Each row is where one point has got to under a steady rotation. How many ticks took it there?
The counts run from 0 to 346.
[155 124 166  86 174 120 167 112  94 125 132 116 173 163 148 132 151  98
  88 124 134 167 101 131 119 129 128  67 163 124 100  95  83 107 100 141
 132 146 147 105 109 153 130 189 110 126 132 168 158 128 151]	201
[144 149 179 121 149 120 129 146 108 128 106 133 159 107 104  97 110 168
  70 118 136 132 125 115 154 159 129 165  97 154 123 145 110 122 161 145
 115 115 134 103 128 114 133 136  81  84  44 106 156 119 142]	270
[130 125 164 155 141 130  93 133  81 115 125  98 131 119 116 106 122 123
 134 160 161 149 143 166 233 117  87 129  95 130 132 132 144 134 155 131
 119 117  97  95 120 134  98 101 142 127 113 127 137 105 165]	318
[123 147 126  96 148 114 144 140  67 145 102 113 162 163 144 156 111  91
  81 129 130 161 109  90 127 121 134 109  92 105  82 124 118 157 117 154
 145 160 123 177 108 145  86 147 133 118  79 161  92 151 116]	49
[144 144 135 104 127 138 132 164  86 119 121  88 111 143 105 126 126 113
  52 123 173 156 103 109 167 122  90 154  96 145 133 153 113 141 155 132
 139 140 126  82 117  98  71 133 118 136  65 129 141 126 123]	285
[103 111 157 143 119 121 170 117 108 146 128 117 174 129 141 136 113 140
  60 130 154 148 138 155 152 139  94  71 149 147 135 124 142 162 132 177
 106 149 112  99 105 139 148 154 151 144 150 118 153 101 120]	159
[166 126 182 111 163 108  87  99  78 105 129 128 143 122 132 121 122  97
 127 114 139 145 138  88 187 151 131 132 136 150 110 106 120 117 121 144
 128 135 120 141 130 139  73 130 122  59  56 148 110 126 125]	62
[122  91 123 137 122 153 134 128 126 122 149  61 125 148 138 145 130 103
  50 144 172 179 128 115 179 115  86 112 118 151 125 135 114 171 117 131
 111 115 118  92 106 103 122 123 141 155 146 114 151  98  95]	143
[125 104 137 150  98 137 108 143 131 145 143  57 137 151 142 164 103 123
  62 126 165 155 152 118 178 126  91 132 139 122 102 155 123 145 119 148
 111 141 149 107  85 131  94 118 154 172 149 125 163 114 116]	141
[122 161 148 118 131 130 120 124  93 120  82 109 122 145 123 105 107 128
  93 108 138 170 143 122 154 146 143 164  50 114 106 139 139 177 161 138
 111 102 101 142 128 119 116 120 156 137  65  95 118 106 115]	278
[130  99 160 163 146 154  95 124 151 134 131 112 138 101 126 123 116 142
  90 129 166 153 169 141 214 146 106 163 107 154 130 150 122 153 158 141
  80 105 121 110 117 122 128  92 132 116 113  96 156  85 130]	125
[118 110 155 139  98 110 130 111 122 142 157  83 180 109 127 133 124 125
  85 110 151 150 154 164 200 141 100  71 163 155  94 118 122 146 101 139
 129 143 134  97 139 115  89 143 152 137 135 139 154  97 120]	162
[123 164 161  98 181 162 155 136 125 119 118 157 150 136 101 125  96 112
  60 133 147 191 107 109 125 138 129 133  90 161 117  93  95 135 134 132
 107 134 131 134 107 104 126 142 128  93  86 121 111  96 111]	248
[125 156 190 136 133 125 124 141  80 119 117 131 144 123 108 112  88 146
 100 143 163 155 126 128 158 152  94 111 108 169 185 146 137 133 153 187
 129 165 119  91  97 136 114 142 122 123  90 125 134  96 145]	301
[106 120 119 111 152 121 175 106 111 145 129 128 158 175 160 147 126  96
  73 126 125 177 128 154 118 149 128  91 109  90  91 124  83 178 109 152
 117 154 116 156  95 160 130 157 135 161 138 153 159 139 160]	190
[120  95 174 152 131 120 103 141 151 110 169  65 138 132 130 120  97 124
  75 152 142 192 139 113 178 150 113 121 132 162 139 124 115 144  93 147
  88 104 124 115 110 118 139 115 111 134 126 124 165  99 135]	146
[112  80 158  93 160 114 139  97 137 105 145 121 134 184 141 109 139  77
  83 131 122 163 139 142 154 171 123 112 120 136 112 104  95 172 101 123
 117 104 102 119 129 155 146 131 117 129  98 155 161 150 179]	186
[126 106 154 105 143 115 109 119 102 129 103 115 160 158 127 142 137 102
  78 142 136 114 115 124 171 129 121 124 111 106  54 121 128 140 125 126
 145 110 139 123 121 132 108 114 124  66  64 136 117 214 157]	30
[130 127 197 114 155 125 131 143 114 124 142 119 156 154 117 121 111  98
 109 152 125 196 135 167 161 157 147  88 140 129 114  75  92  98  67 129
  98 125 147 121 100 151 119 148 126 131 119 160 149 107 178]	198
[140 142 131  99 166 172 141 100 121 124 110 136 157 150 150 127 137 115
  82 110 135 169 134 154 155 128 145 145  86  86  45  84  90 140 139 107
 111  90 108 163 128 123 125 125 158 101 110 124 121 128 124]	226
[158 147 141  98 189 136 125 120 133 104  83 130 144 154 124 110 130  97
  95 115 138 190 112  92 123 145 162 138  82 119  93 100  86 129 111 114
 102  74 144 127 123 116 140 158 111 104  91 113 131 129 123]	237
[145 145 173 104 171 140 111 123 133 120  94 148 152 164 116 116 105 114
  97 112 127 171 134 102 114 174 157 156 110 119  93 112  94 109 122 152
 100 106 177 128  91 150 144 155  96 103  85 130 133 147 148]	239
[149 125 132 164 131 154 103  82 119 137 114  80 156 120 165 142 128 144
  93 101 167 133 160 121 198 126  80 145 121 118  89 168 130 161 167 150
 112 119 127 129 100 125 103 122 160 120 150 102 148  97 100]	121
[118 155 157 139 145 150  99 120 144 107 152  91 151 162 119 147  96 108
  73 138 173 180 125 144 181 120  92 110 118 117  79 103  96 120 111 126
 162 110 151 128  90 133  99 116 156 128 140 124 102 152 153]	0
[154 159 171 102 161 118 143 108 108 141  98 133 194 131 143 105 149 142
 112  98 124 155 168 163 142 144 171 115 128 103  74 111  90 118 119 137
 116 105 152 148 128 140 129 154 111 112 109 147 147 122 142]	220
[126 133 156  93 170 111 147 137  89 121 123 129 155 159 137 112 125  95
  69 126 131 194 139 100 131 138 173 117  89 132 138 108 106 155  88 141
 141 123 109 162 141 127 128 125  98 107  59 133 104 132 128]	44
[128 133 183 131 154 102 120 155  97 149 128 103 195 119 140 122 131 160
  75 138 118 135 150 142 163 136 161 113 126 104  84 117 110 119 100 142
 150 103 145 140 138 136 128 128  93  87  79 142 136 164 168]	26
[142 182 161 106 165 125 148 144 104 135 107 112 193 106 117 138 118 146
  76 118 120 179 115  97 118 128 144 112 113 132  79 129  99 121 131 144
 119 146 158 130 130 104  96 173 110 109  95 136 131  98  88]	252
[146 165 136 101 160 158 136 105 117 126  94 146 155 164 120 156 113 100
  54  87 157 153 118 108 107 141 107 140 107 119  84 124  86 138 141 146
 126 149 168 138  80 130 107 163 127 114  96 119 117 142 114]	243
[164 149 168 140 157 153 120 153 104 158 137 107 172  98 112 153 115 148
 107 141 147 152 139  96 188 128 102 128 141 154 128 176 120 111 149 160
  71 174 155 108  94 118  95 116 126 130 124 152 161  81 125]	109
[144 152 158 129 133 126 110 159  99  89 128  63 118 135 127 100 109 125
  91 135 135 204 117  85 161 133 131 159  76 137 135 133 111 140 124 131
 129 119 103 126 144 112  89 128 112 140  69 109 135  86 119]	288
[102 144 179 108 177 134 149 104 128 113  94 141 187 162 119 116  97 116
  82 136 122 166 130 135 142 122 137  57 113 130  92 106 153 169 134 153
 150 103 111 132 135 138 160 131 143  93 115 118  97 153 137]	13
[150 176 177  90 143 150 104 121 124 115 113 108 157 131  81 133 106 114
 102 119 115 143 115  72 160 130 132 130 137 147  58 127 115 118 137 130
 104 125 152 104 133  95  82 134 133  90  72 154 124 130 115]	255
[120 108 153 136 102 154 123 151 125 154 136  83 135 169 130 162 109 124
  59 123 172 136 151 129 171 142  92 138 142 125 114 156 127 153 133 163
  95 148 155  90  64 140 121 120 143 161 136 124 162 123 144]	140
[158 133  97 150 163 124 112 138  73 140 106 106 140  96 144 151 142 106
 108 137 167 174 123  99 176 123 110 158  79 117 115 162  76 130 133 138
  94 161 144 150  88 119  77 143 125 134 123 128 134 103 100]	90
[145 110 132 150 122 119 111 134 133 141 115  61 155 117 130 118 142 135
  90 112 143 155 177  94 184 132 112 120 121 125  89 194 107 169 123 141
 105 108 156  97 135 117  96 103 111 159 122 143 178 111 113]	131
[112 114 138 101 163 132 161 107 111 117 131 118 140 155 122 136 131  79
  97 145 142 198 102 164 163 121 128  83 101 132  91  76  99 149  85 110
 104 130 102 134 117 135 111 149 158 142 138 138 134 115 133]	195
[146 115 171 115 179 133 134 150  93 130 118  95 164 176 126 103 126 107
  97 132 150 180 144  99 158 114 121  80 135 119 168 151 119 136 117 173
 135 134 132 105  99 158 162 116  97 156 145 156 145 133 156]	342
[120 133 123 130 132  91 140 156  65 149  98 126 166 132 143 139 131 106
  61 122 176 163 143 152 147 137 145 118  85 115 113 115  85 137  94 138
 161 140 160 144 102 128  92 160 115 121  87 103 113 137 109]	38
[162 131 172 139 157 139 124 107 100 140  88  89 169 136 170 118 126 159
 114 113 137 149 146  89 165 139 121 126 117 123 128 154 153 149 171 181
  78 110 112 111 107 136 173 132 126 114 133 110 151  93 117]	117
[119 158 169 158 168 109 126 142 129 118 143  94 199 116 128 124  99 143
  74 149 143 188 127 134 142 132 127  71 129 127 108 117  86 119  96 149
 159 123 164 134 116 135 130 153  89 113 139 133 122 131 147]	6
[158 127 159 106 171 120 138 148  52 153  80 152 151 108 145 106 156 128
 118 122 146 172 156 145 178 138 154 142  70 134 142 121 120 134 133 136
  92 131 113 138 136 126 119 136 126 103  86 122 128  84 115]	75
[130 102 133  91 146 113 132 146  90 133 116 139 136 146 109 132 144  84
  59 124 179 149 124 128 163 131 125 114 105 139 119 113  88 137  91 125
 154 135 158 113 119 118  86 140 115  99  47 127 108 167 127]	40
[105  96 150 126 132 120 136  71 135 112 134  84 148 164 137 141  96  91
  90 126 137 160 117 106 168 144  88  80 120 162 102 136 147 195 132 164
 102 119 101  91 112 129 138 126 153 122 143 122 141 125 127]	154
